[[126 121 140]
 [107 133 121]
 [106 127 119]
 [118 124 130]
 [126 130 139]]
->
[[107 133 121]
 [106 127 119]]

[[127 127 122]
 [136 122 112]
 [114 138 104]]
->
[[136 122 112]
 [114 138 104]]

[[148 136 131 136]
 [132 134 117 127]
 [123 106 135 127]
 [141 121 124 127]
 [120 152 118 124]]
->
[[132 134 117]
 [123 106 135]]

[[130 143 133 138]
 [125 113 131 119]
 [127 118 128 153]]
->
[[125 113 131]
 [127 118 128]]

[[129 120 126 129 136]
 [138 120 130 126 124]
 [152 111 113 127 128]]
->
[[138 120 130]
 [152 111 113]]

[[122 117 136]
 [130 155 118]
 [116 113 146]
 [123 113 152]]
->
[[130 155 118]
 [116 113 146]]

[[109 139 108 151 150]
 [136 140 132 112 118]
 [106 105 130 130 137]]
->
[[136 140 132]
 [106 105 130]]
---
[[143 113]
 [104 135]
 [155 114]]
->
[[143 113]
 [155 114]
 [104 135]]

[[132 125 106 119 107 134 115 106 136]
 [142 131 139 108 129 125 139 140 132]
 [109 111 109 111 131 129 124 127 118]
 [105 143 139 105 108 118 151 142 107]
 [134 135 106 116 129 130 119 111 141]
 [141 145 139 119 108 143 120 119 114]]
->
[[109 111 109 111 131 129 124 127 118]
 [132 125 106 119 107 134 115 106 136]
 [142 131 139 108 129 125 139 140 132]
 [134 135 106 116 129 130 119 111 141]
 [105 143 139 105 108 118 151 142 107]
 [141 145 139 119 108 143 120 119 114]]

[[105 150 122]
 [112 146 118]
 [101 158 117]
 [124 139 134]
 [141 116 134]
 [120 136 120]
 [134 124 118]
 [130 127 131]
 [133 118 118]
 [114 141 134]]
->
[[141 116 134]
 [133 118 118]
 [134 124 118]
 [130 127 131]
 [120 136 120]
 [124 139 134]
 [114 141 134]
 [112 146 118]
 [105 150 122]
 [101 158 117]]

[[124 151 127 109 142 145 144]
 [101 106 138 135 134 140 155]
 [128 139 126 155 111 141 140]
 [157 126 117 141 157 101 108]]
->
[[101 106 138 135 134 140 155]
 [157 126 117 141 157 101 108]
 [128 139 126 155 111 141 140]
 [124 151 127 109 142 145 144]]

[[139 156 155]
 [123 136 148]
 [113 114 119]
 [138 125 143]
 [148 108 135]]
->
[[148 108 135]
 [113 114 119]
 [138 125 143]
 [123 136 148]
 [139 156 155]]

[[130 113 139 125 152 145 139 128 128 125 131 129]
 [144 139 136 132 119 120 118 121 119 150 132 125]
 [120 145 129 131 133 104 120 121 118 123 120 141]
 [146 117 129 127 113 111 128 115 122 135 142 129]
 [133 129 120 128 135 147 147 124 125 107 124 122]
 [129 125 123 128 142 150 145 127 128 110 122 122]]
->
[[130 113 139 125 152 145 139 128 128 125 131 129]
 [146 117 129 127 113 111 128 115 122 135 142 129]
 [129 125 123 128 142 150 145 127 128 110 122 122]
 [133 129 120 128 135 147 147 124 125 107 124 122]
 [144 139 136 132 119 120 118 121 119 150 132 125]
 [120 145 129 131 133 104 120 121 118 123 120 141]]
---
[[138 132 122 130 135]
 [104 118 143 123 112]
 [134 131 124 129 132]
 [144 135 118 131 138]]
->
[[138 132]
 [104 118]
 [134 131]]

[[104 133 141 145]
 [122 113 132 148]
 [143 112 120 118]
 [142 124 123 123]
 [139 139 113 124]]
->
[[104 133]
 [122 113]
 [143 112]]

[[139 155 131 114]
 [129 125 137 125]
 [119 111 118 108]
 [119 121 112 114]
 [140 157 139 123]]
->
[[139 155]
 [129 125]
 [119 111]]

[[125 119]
 [125 116]
 [133 143]
 [129 149]]
->
[[125 119]
 [125 116]
 [133 143]]

[[140 152 131 135]
 [143 144 139 112]
 [131 145 127 134]]
->
[[140 152]
 [143 144]
 [131 145]]

[[118 122 106 116]
 [131 134 141 133]
 [131 125 119 130]
 [135 132 148 136]]
->
[[118 122]
 [131 134]
 [131 125]]

[[152 119 122 131]
 [115 150 127 138]
 [131 122 119 127]
 [118 122 131 126]]
->
[[152 119]
 [115 150]
 [131 122]]
---
[[134 124 127 129 119 125 136 127]
 [116 133 127 129 118 127 113 133]
 [114 147 129 127 112 132 145 144]
 [122 122 125 130 122 124 119 144]
 [116 111 129 127 150 130 139 136]
 [148 131 127 128 130 125 128 110]]
->
[[127 133 144 144 136 110]
 [136 113 145 119 139 128]
 [125 127 132 124 130 125]
 [119 118 112 122 150 130]
 [129 129 127 130 127 128]
 [127 127 129 125 129 127]
 [124 133 147 122 111 131]
 [134 116 114 122 116 148]]

[[128 127 153 119]
 [128 133 117 135]
 [129 118 109 126]
 [128 127  99 135]
 [127 128 156 118]
 [128 122 111 128]
 [129 133 119 140]
 [128 130 107 137]
 [129 133 114 140]
 [128 127 110 131]]
->
[[119 135 126 135 118 128 140 137 140 131]
 [153 117 109  99 156 111 119 107 114 110]
 [127 133 118 127 128 122 133 130 133 127]
 [128 128 129 128 127 128 129 128 129 128]]

[[115 147 139 104 128]
 [133 112 112 141 121]
 [155 125 152 156 128]
 [133 111 129 105 147]]
->
[[128 121 128 147]
 [104 141 156 105]
 [139 112 152 129]
 [147 112 125 111]
 [115 133 155 133]]

[[123 127 125]
 [136 132 132]
 [128 121 117]
 [116 122 113]
 [127 139 134]
 [120 137 125]
 [106 110 101]]
->
[[125 132 117 113 134 125 101]
 [127 132 121 122 139 137 110]
 [123 136 128 116 127 120 106]]

[[141 141 149 108 144 113 133 116 112]
 [140 142 145 112 147 107 140 115 111]
 [122 114 109 146 108 144 120 141 146]]
->
[[112 111 146]
 [116 115 141]
 [133 140 120]
 [113 107 144]
 [144 147 108]
 [108 112 146]
 [149 145 109]
 [141 142 114]
 [141 140 122]]

[[114 152 112 125 140 135]
 [141 146 119 140 132 149]
 [155 138 116 143 128 128]
 [151 139 119 144 128 136]
 [127 150 118 130 134 149]]
->
[[135 149 128 136 149]
 [140 132 128 128 134]
 [125 140 143 144 130]
 [112 119 116 119 118]
 [152 146 138 139 150]
 [114 141 155 151 127]]

[[150 126 126]
 [156 123 111]
 [110 130 136]]
->
[[126 111 136]
 [126 123 130]
 [150 156 110]]

[[119 118 125 126 140 137 121]
 [142 143 135 130 111 115 138]
 [147 148 137 130 105 110 141]
 [136 136 133 128 119 121 133]]
->
[[121 138 141 133]
 [137 115 110 121]
 [140 111 105 119]
 [126 130 130 128]
 [125 135 137 133]
 [118 143 148 136]
 [119 142 147 136]]

[[135 129 128 128 126 131 133 131 128 130]
 [121 128 131 127 131 118 116 126 127 127]
 [134 130 128 122 140 132 121 125 127 127]
 [135 126 129 124 124 132 121 127 129 128]
 [117 127 125 124 125 128 133 123 127 131]
 [126 130 134 126 152 126 126 124 126 129]]
->
[[130 127 127 128 131 129]
 [128 127 127 129 127 126]
 [131 126 125 127 123 124]
 [133 116 121 121 133 126]
 [131 118 132 132 128 126]
 [126 131 140 124 125 152]
 [128 127 122 124 124 126]
 [128 131 128 129 125 134]
 [129 128 130 126 127 130]
 [135 121 134 135 117 126]]
